Each path below is one point turned by a fixed rotation once a step. After each direction that follows a path, write how fast that rotation turns it, in deg/step (0 if it stays still).
Each turn is a multiple of 5 degrees from 10 to 175, or 0.
Each row of a path follows its step; steps can be skipped.
path 1
step 0: [-13 -46 -14  17  -4  15   3  -4 -21  18 -18  -6 -16   3 -32  -3  -7  -4
   7  18   9   9  33  18  30  -8   7  16   3  34]
step 1: [-18 -27  13  -4  10   4  -7 -32  -9  -7  -9   6   3 -22  25 -15  24 -19
  -1  17  14 -12  -3  44  15   7  14  40  12  18]
step 2: [ -7   0  33 -21  24  36  20 -33 -24  11  -8  -5   2 -19  16   0 -13 -22
  25  12 -13  -3 -15  -2 -17  15 -23   7  -4  26]
step 3: [ 17  23  16  -5  16   6  -8 -46 -38   2  22 -21 -26  22  -4  -8 -21  21
   5  12 -12  -5  -5   2  27   2 -11   4 -24   8]
step 4: [ 40  -5 -14 -14 -10  13 -27  -6 -22   5 -16 -10 -53 -20  12  12  -8   8
 -30  17   6  -9 -29  -5  14  -5   1  10  -1   1]
step 5: [-14  -6   6   1  -4  18  -3  13 -36  13 -22  11 -27 -23 -37  13   6  29
  10  -1  23 -32 -23  -7   9  21  15  -2  24   7]
step 6: [ -3 -14 -14 -12  -4 -16  26  -8 -40  11 -17 -28  21 -28 -17   5  13  20
   6 -16 -21 -12   3  19  30  -1  15  15  18  19]
step 7: [  4 -21 -16 -15  20  14 -15   1  -6 -10   7  -1  13 -37  -4  21 -19 -12
   9  26 -29 -22  25  38  20  17  -5  10  -6  24]
step 8: [ 25  -2   3 -29  34   6 -13 -27  -4  12  -5   8 -20 -12 -21 -24   3  -6
  37  12   8 -10  22  27 -19  14 -11  29  -3  -4]
step 9: [  7 -11  -1  -5  11  30   8 -51  -9  -4 -38 -20 -35  23  -6   1  -4   9
  -5   6  -1  13  20   3   0   6 -28   8  24  13]
step 10: [-13 -12 -19  18  10  10 -12 -34 -25   3  -4  -6 -17  -1  22  -8 -11  19
  -9  28  42 -14 -10   0  12 -15   4  -2   3  46]
step 11: [ -1  -7  15  -1   5  11  -8 -21 -51  21  -8  28   7 -30  -7  -1   9 -15
 -24   4   2 -14 -30 -21  11 -10   2  36  -2  16]
[-13  11   8   3   9  -3  -7  -3   8  -7   9   0   1   3  -3  -5   2  12
  -1   5  10 -12   2   7  13   9   2  -3   3  -5] -> 160
[  8 -10   7   1  -7   8  -6   4   8   8  -3  -3 -17   3  -6  -1   6  -2
   1   8   5   4   9   3   6  -2   3   1  -3 -19] -> 85
[  2  -6  -7   7   8  -5  -7   6   9   0 -15  -7  11   2 -15  -4  -6   1
   3   4  -8   0   0  14  -9   2   4   2   5   0] -> 45
[  0 -12 -10  -4   1  -6   5   8  -2 -13   4   6  -4   6   5  -7  -8   1
  -7  16  -5  -8   0   0   7 -12   4   4  -9   1] -> 110
[ -4  -5  -3   2  -6  -5   4   3  -1   8  -1   9  10  -5 -10   2  16  -1
  -4  14   3  10  -6  -4  13   5   7  -4   4   8] -> 65
[ -8   1   8  -9   7   0  21   1  -3   2  -4  -2  -2   5 -15 -11  -5   4
   2   0  -6   2   2 -13  -1   0  -3   0   7  -7] -> 115
path 2
step 0: [ 38   8  54  23 -15 -27  17  -4   0   6  -3  14   4 -13 -46  -2  -1  13
  -2  13  -6   8   9  14  12   8   3  -6  14   1]
step 1: [ 40  26 -12 -11 -22  -9  -9   4   1   6  -6  31 -13   4  -7  26   0  23
 -18  18 -21  17  20  -1  -7   3  25  33 -25   8]
step 2: [ 22   1  22  -8  -4 -13  -3   2  -1  19 -19 -10   2  -8  22  -5  -5 -17
 -16  12  17  38  12  17  20  19  58 -10  -1  15]
step 3: [ 32  20  30 -16 -34 -22   9  20 -11   6  12   2  -2  -8 -20 -21  -8   1
 -29  17  30  -9  19   3 -32  -6   7  -7  12   2]
step 4: [ 40  11  12 -14 -14  14   3   7   8  10  21   9 -24 -16  20   7 -25  22
  -4   8 -12  -8  -1  30 -12  21  13  -7 -46  14]
step 5: [  5  12  38 -17  19   4  -7  27  22   8 -29  -5   1 -33  30  12 -20  -1
 -30  10  -1  22  28  12  -9 -11   9 -11  10   2]
step 6: [ 40  18  31   1  22  -5   5  20   7 -10  18  14  -9 -21 -22   0  -2  21
  12   5  41  16  -4  18 -24  10   8  -1  20 -14]
step 7: [ 22  15 -12 -25  -2  27 -24  -7  11 -24   2  19 -21 -24  -2   3 -14   7
  -9  -3  12  29  13  10 -29  -4   3  17 -28  39]
step 8: [  9   5  34   1   6  -2 -21  -5 -24 -13  -7 -11   9 -16  34  11  -9  -5
 -14 -10  17  35   3  42   1  13  -4 -21  20  30]
step 9: [ 10  22  32  11 -17  -8 -13  13 -10   3  11  11 -18 -29 -12  21  17  18
 -14  -5  39 -18 -11  15 -20 -27 -13  20  15  19]
step 10: [ 18   3  18   3  -5  12 -11 -17  17  18  -1  29 -14 -21  -4  -2 -10  18
  16 -20  -4  15   7  46  22  -5 -10  20 -33  31]
step 11: [ -5  20  32  12  -8 -18 -24 -10  -5  -6 -36  30   6 -15   9   8  -3   6
 -14 -14 -21  24  27  19  -8  -9  15   7  38   8]
[-13  -3   9  -4   1  -8   1  -2  -4   2   6 -10   5   0 -11   8  -6   4
  -1  -7  -1   6  10   3  -3  -6   8 -15  13  -3] -> 125
[  8 -12   6  -7 -17  -1   8   5   2   4  -2  -1   1   6  -1   7   1 -10
   2  13  -4   4   5  -7  -2   5   8  -3  -7 -13] -> 25
[ -8  -9   9   9  -9   0   3   6  -5  10   6  -9   1  -6  10  -1  -1   8
  -2   6  -1 -14   2   4  -4  -2 -13  -4  -9   9] -> 70
[ -1  10  -4  -2  -3  -8   4  -2  -1  16  -1   5  -1   5   7 -17  -7   3
  -3  -2  -4 -14   8   2   2   1  16   0   2  -6] -> 35
[  7   0  -3  -2 -10   0   4 -12   2 -10   3   5  -2   1 -11 -11 -12   3
   8  -2 -16   2   4   4  -9  -2  -9  -6  -5   7] -> 110
[  3   8  -2  13  -3 -11   6   8  -8   1   4   4  -1   6  -2   5   3   4
  -3  -8  -1   2 -11   1 -22   4  -4   3   1 -11] -> 130
path 3
step 0: [ 27   1   5  22   5  19 -43  16 -23  26  -9 -11  21  17 -11  13  -6  29
  29  -1 -17  25  -7  12   1   3  13   5  16 -34]
step 1: [ -5  16   7   5  11 -24 -21  10  13   3  26  12  27  -4 -20   0  -6 -43
  -2 -41 -14  32  25   5  19  14  -5  -8   0 -28]
step 2: [-25  -3  11 -22  -8  28 -33 -24  -7  -6  14   9 -35   5 -24 -15 -21  11
 -10  10 -36   5   8  20   6  12 -19 -22  10 -31]
step 3: [ -6 -12   9  25  49   5  -4 -56  -8  -6  -6  23  -4  -7   5 -15   7 -12
  10  -8 -19  -1  17 -23  24 -24   3  -9 -23 -12]
step 4: [  0 -21  10 -15  -6  27  29 -14   1  34  13  54 -17   9   2  22 -19 -23
  -1  -8  -5 -23   0  -7  -5 -20 -28   2  23   5]
step 5: [ 25 -27  10  11  -8  27   5 -31  13   4 -14   4   9  -2   6   8   8  59
  12 -37  23   5  10 -25  -9  -3  -5  -6  17 -10]
step 6: [ 23 -14 -34  13   1  11   3  34  23   6  29   7   5 -31 -10  33  -9 -12
  19 -24  18 -23   2 -11  29   4   4 -25   2 -11]
step 7: [ -6  34  -5  -7 -24  -4  -4   2  12 -12  11 -13  -9 -17  -4 -19  -2  22
 -12  -9  16   0 -28 -19  13   1 -51 -39  30 -16]
step 8: [ -2  -9 -24  20   5  33   8 -11  17 -31   0 -26  18 -28 -20 -14  23 -14
 -25  29  -8 -14 -12  -9   9 -29  -4  -9 -26 -22]
step 9: [-12  -5  -3 -13  -6 -22  14  -4 -22  21   8   9  -7 -19  30  15  13 -22
 -41  40   2   5 -20 -35   1 -30  -1 -11  22  -9]
step 10: [  0 -35   9 -18  -4  -3  32 -14 -29 -20 -35 -10  25  -6 -27  -1  11   5
 -25   0  24 -18  -1 -20 -31  15  -4  21  14 -11]
step 11: [ 58 -23  -2 -15  -7 -25 -17  20   5   1 -15  -1  -1 -14  11  -3  -2  -9
   6  20  16 -26   9  -3  -6  -7  49  -9  22  -9]
[  5 -14  13 -10  11  -4  12  -3   1 -11  -5   2  -7  -4   3   4  -6   2
   5   3  -6  -2   6  -2   2  -5   2   8  11  10] -> 55
[ -4  -4   0 -11   6   3   6 -12  13   4  -2  -7   7   9   3  -4   4  -5
  -3  -2   5  -1  -9  16  -4  12  -7  -5  11  -2] -> 130
[ -2  -1 -13  12   8 -10   0   1   2  10  -3  -4  -2   2   4   4 -10 -14
  -4   3   8   4  13   1   9  -6  -2  -3  11   6] -> 135
[-10   2   1   8  11 -11   5  -6   2  -2  -3   3  13  -9   0 -15   0  12
  -2 -13   3   9  -1  -9  -3   1   2   4   0   2] -> 160
[  1   1   1  13   5  10   1   1   6  -6 -20  -8   2   0  12   1   3  -4
   4  -2  -6  -8   4  -2   6   6   8   4  -2 -14] -> 140
[ 15  -7  -5   5  -5   1   3 -14  -9  -6   1  -4   4  -4  -5  -5   6  -5
   9   3   7  12   0   6  12   4  -5   9  -8   1] -> 145
[ 4  9 -3 -6  7  6 -7 -6  2 -3 -1 12 -4 -8 12  6 -6  7 -5 -6 14 -9  5 11
  0 -2 -5  7 -9  3] -> 40
[  5  -4  -4  -7  -9  -6  14   4  -4   5  -5  -8   9 -11   5  -5   5   8
 -10   4   2 -15   5  -1   8  -5  -5 -11  -4   0] -> 20
path 4
step 0: [  0   1 -18  -5  -5  37  -6  29  -3   6   2 -22   6 -19  19 -35  32  19
  -4  -9  17  13  27 -10  -4 -15  26  23  17 -19]
step 1: [-19  -6  -8 -24  -1  -6 -28 -32  -6 -12   7  33  29 -26  14 -23  24  -3
  19 -17   4  24 -13 -15  13  12 -20 -19  22  -1]
step 2: [-27   7  17  22 -11 -22  -4  -4 -21  39   9 -11   8  -4  25 -31  11  -7
  -4   1  -4  -1   9   9 -21 -41  25  -7  30  -4]
step 3: [-14 -24  -2 -20  30  28 -13   9   0 -13 -17  -4  10  -4  34  15  25   5
  27 -33  -3  -4 -21   4 -21 -14  15 -29   9  -9]
step 4: [-10  10   1   6 -31  -1  18   0 -23  10 -11  19  15 -12  29   0  26   8
 -19 -21  19  25  28 -17 -12 -29 -29 -16 -18  -7]
step 5: [-17  -3  13 -30  17 -18 -25 -21 -16  -6 -11 -16 -26  -5  22  -3  24   2
  35   6  -4  14  25   5  25 -25  15   0  -1 -28]
step 6: [ -4  41 -11   3   5   1  14 -22   5  17 -11   5  13 -15  -1  16  39  12
  -8 -12 -17  22   2 -15 -11  -8  37 -41  11  16]
step 7: [-25  -4  19 -13  28  -2 -21   6   1 -11   4 -21  13  16  45 -12  10  15
 -18  22  -7  34  12 -22 -28  -4  -4  -3 -17  -8]
step 8: [ 14 -11  21  -3 -25   0 -19 -33  25  -1  -1  -2  44  16   8  14  26  17
  12 -18  -9  -5  23  -1  20 -29  11 -19 -10   3]
step 9: [-27  20  -5  -1  19 -12  17  -3 -13   0  28  -9   7  29   8 -10  43   0
   4 -22  23  32   4  16  -6  -3  28  21 -25  -5]
step 10: [  3  -8 -37  -5  14 -16  -4 -26  13   2  10  -2  25   6  32  28  21 -10
 -11   4 -32   8 -15 -24  18 -17  -5  -5   5 -37]
step 11: [ -3  20  13  34   2  27  22 -41 -11 -18   7  13   2  28  43 -24   6   2
  -3  12  -7  -4  16   5  -2 -12  21  -8 -17   2]
[  7  -8 -13   3  12   1   3   0   9   2   1 -10  -3 -15  -1   2   2  -8
  -3 -13   0   9   4   5 -12   3   7   2  -6   6] -> 115
[-15 -10   1  10  -4   7  -8  12   5  -8 -11   8   8  -2  -3   5  -7  -4
  -7   1   3   1   5   3   4  -4  10  -3 -12  -1] -> 85
[ -4  -4   1  -3   8   3  -3  10 -14   8  10  -8  -8   2   1  -8  -8   8
  -4   6   1   5  -1  -5  -1 -12   7  15  -8  -1] -> 155
[ -2   7   2 -13   5 -12   0  -3   7   5   1  -6  -1   3   4  15   0  13
  -7   5   6  -3   7   4   1   1   3 -10 -16   6] -> 25
[  8  17   5   6  -7   3   3  10  11   6   0   1   1  -8   7  -1   7  -2
 -14   2  -1  -2   1  10   4 -13  -1   9   4   2] -> 170
[  7  -3   1  -4  -9  11  -4 -12  -3  -1  -3  -2   5 -10  16  -3  -9   3
 -12   1   2   5  -4  -5   1  10 -10   3 -10  -7] -> 110
path 5
step 0: [ 26  -4 -19   8 -12  38   9   1  -5  -3   0 -33 -26 -16  22   4 -14 -19
 -18 -10  43 -19  29 -13   5  -6 -14   1 -11 -24]
step 1: [-28   8 -19   5  19   3   0  18  -4  10 -11   7  -7   7  -5  36 -32   3
   4  24  11  21  -6  -9 -11  -9  21 -28 -12 -55]
step 2: [ 21 -20 -13 -12 -14  13  35 -21  16  17  21  21  12   8  11  24   9  -3
   7 -15 -25  22   6 -39  -1 -30 -15  12  -4 -23]
step 3: [-41 -21 -12   0 -59 -27   1  -8 -26  25 -12   5  11   4   7   7 -15   6
  11  -3  10   1   8  11   9  15  -8  28  -4 -20]
step 4: [-12  11 -15   7  11   4   9  -2  25   5  -7   5   9  32 -18  24  26 -27
   2  -5  23   2  -4 -23  38  40 -13  23  26  -2]
step 5: [ 15 -30  10   3  12 -16  13  24   1 -21   8   7  -4  24  -6 -18 -17   1
  63  -2  13  11  15  27  13   8 -21   4  12 -18]
step 6: [-15  18 -46  -7  18   2   0 -12 -26  -2  14  29  15  -6  14 -35 -13 -24
  20 -22   6 -19 -13 -15  10  -2 -14 -23  26  10]
step 7: [  4  21  13 -19 -10 -32 -12 -19  -4 -35 -15  12  -6  29  28  18  10   3
  11 -37   0  25 -21  21  -3   0  16 -27  11   0]
step 8: [ -3  -1  -8  29 -14 -25   1  -9  39   4  24  -7  -5 -10  31 -20  13 -20
 -20   4  14  16  17  21  18 -27 -17 -21  17  28]
step 9: [  9 -18  -2  24 -14   0 -32  22   3 -17 -34 -19 -19  -6   5 -12 -29 -13
  -7 -10  23  -3 -32  -9  12 -26  34  10  23  -2]
step 10: [ -1  -2 -31 -25  38  28   2  -1  34 -15 -20  -1 -16   5  14  15 -32  22
 -24  -5   7  13  33   1  13 -21  -2  -5   1   9]
step 11: [ 14  24 -19  -1 -38  12  -8  -7  -7 -21  24  -8 -14   0  11  21 -40 -16
  21  33 -20  14  13  -7 -12 -26  16  12  -8 -12]
[  6  -1   4  -9  -7   2   9  -2  15  -5   4   5  -6  -4   7 -13   6  10
   6  -4   3   0  15   8   1  -2  -3   4 -11  -5] -> 135
[ -4  -8  -4 -13  11   4  -7  -9  -5   0  -5  13   1  -9   0   1  -6   2
  15  -3  -8   6   2  -9  -4 -11   3   1  -4   6] -> 85
[  6   5  -6  -2  -4   1   3  10   0  11  -9   0  13   2   3  13  -2   3
  -2  11   0  -1   9  -7  -4  -7  -1  15  -7 -10] -> 35
[ -4  10  -6  -5   4  -7  13 -10   2   3 -12  -6  -5  -8  -1 -11  -1  -5
   3   7   7   0 -17   1  -1   0   6   8  -3  -5] -> 130
path 6
step 0: [-21  25   0  20 -17  29  15 -22 -11  15 -18  22 -12 -13 -16  22  -8   8
 -11   2  23   7   7 -37  29  -6 -20  23   0  22]
step 1: [ 20 -31 -20  21 -17  23   4 -12 -10 -17 -27  17  -3 -29  -7   8 -26 -23
 -29   7  12  22 -27   4 -13  15 -12   8  19 -18]
step 2: [-10  -2 -20  25  -7  25   5  24   7 -34 -13 -19 -32 -16  21  -4  16  28
   6  -7  14   4 -31   1   8  12   1 -13 -24 -31]
step 3: [-10 -14 -17  -4  39   0 -25 -25 -18  14 -14  24  -6   0   2   4  10  19
   6 -47   6 -14 -11   6   9   9  19   3 -26 -36]
step 4: [ 13  33  13 -26  20   3  -5  19 -29 -18  16  20  21 -24  12   8 -38  12
  -9  -9 -21  -8  -9 -19  -5   5  25  -2 -23 -18]
step 5: [ 21  23   2 -12  -4  34 -17 -17  20  17  19 -17  15 -18  10   7 -12  -1
 -20  -9 -24   2  -5  13  59   0  11 -10  -7  14]
step 6: [-17   5   6  13   9  29  -4  -5 -10 -16  10  16  20  -6 -43  18  -8  -5
  27  16 -26  12  -1  40  27  17 -31   8   2   6]
step 7: [-11  -9 -33 -34  -6  -6  32  19  15 -18   7   2 -12 -18 -22  48   3 -27
  11   7  22  14   8   9  20   6   2  -6   2 -15]
step 8: [-33 -14 -37  -2  -1  -4   4  -5 -10 -33  10  20 -26   4  12   7   2  15
 -17 -31  10  17   9 -20  20  19  -5  12   6  41]
step 9: [-17 -31 -25   0   1   1 -27   8 -21   1 -14  14  13 -34  29 -32 -18 -21
  14  -5  -8  34  10 -24   4  10   6   1  14 -15]
step 10: [ -4  21 -15  -8  -1  20 -34  25  28 -20 -21  -6 -19 -28  13  -4   9   4
  18 -25 -38  -3 -12   0 -22 -16  14 -22  14   1]
step 11: [-22   3  28  -8  23  37  15 -33   1  15   8  -5   4 -27 -19  -8  19   6
  23 -48  -9  -1  13  -5  -6  -8  14 -16  -4  -3]
[  5   4  -1   4  -5   7  -2  -6  -9  -2   4   1  -2   3  11 -11 -13  -8
 -19   8  -3   7   6  -7   4   3  10   5   5   5] -> 90
[  3   2  -1  -5  -5  -8  -7   5  13  -5   9   3   6   2 -10  -1   1   4
   7   3   5   8   7  -1  10   7   3  19  12   2] -> 40
[  4   8   1   0   1   8   4  -6   9  10  -4   1   4   6   3  -2  -1  12
   2  -1   1   9  -8   0 -13  20  10  -2  -2  -6] -> 40
[ 10  15   7  -4  14   1   2   5  -2   6  -4  -6   6  -4 -13  -9   2   4
  -7  -6  -8  -5  11   0   7   1  -3  -8   8  -2] -> 55
[  5   6  -5  -3  -4   5 -11  -5 -14  -1  16 -11   3   6  -9  -4  -3   3
   7  -5   9  -1 -11   1  -3 -10   7  -4   2  -4] -> 45
[  9  -2   3   4 -10   2  -9   9   4  12   8  10   0 -10   1  -8   0  -4
   1   1  -3   0 -16  -4   3   6 -13  -9   5   7] -> 85
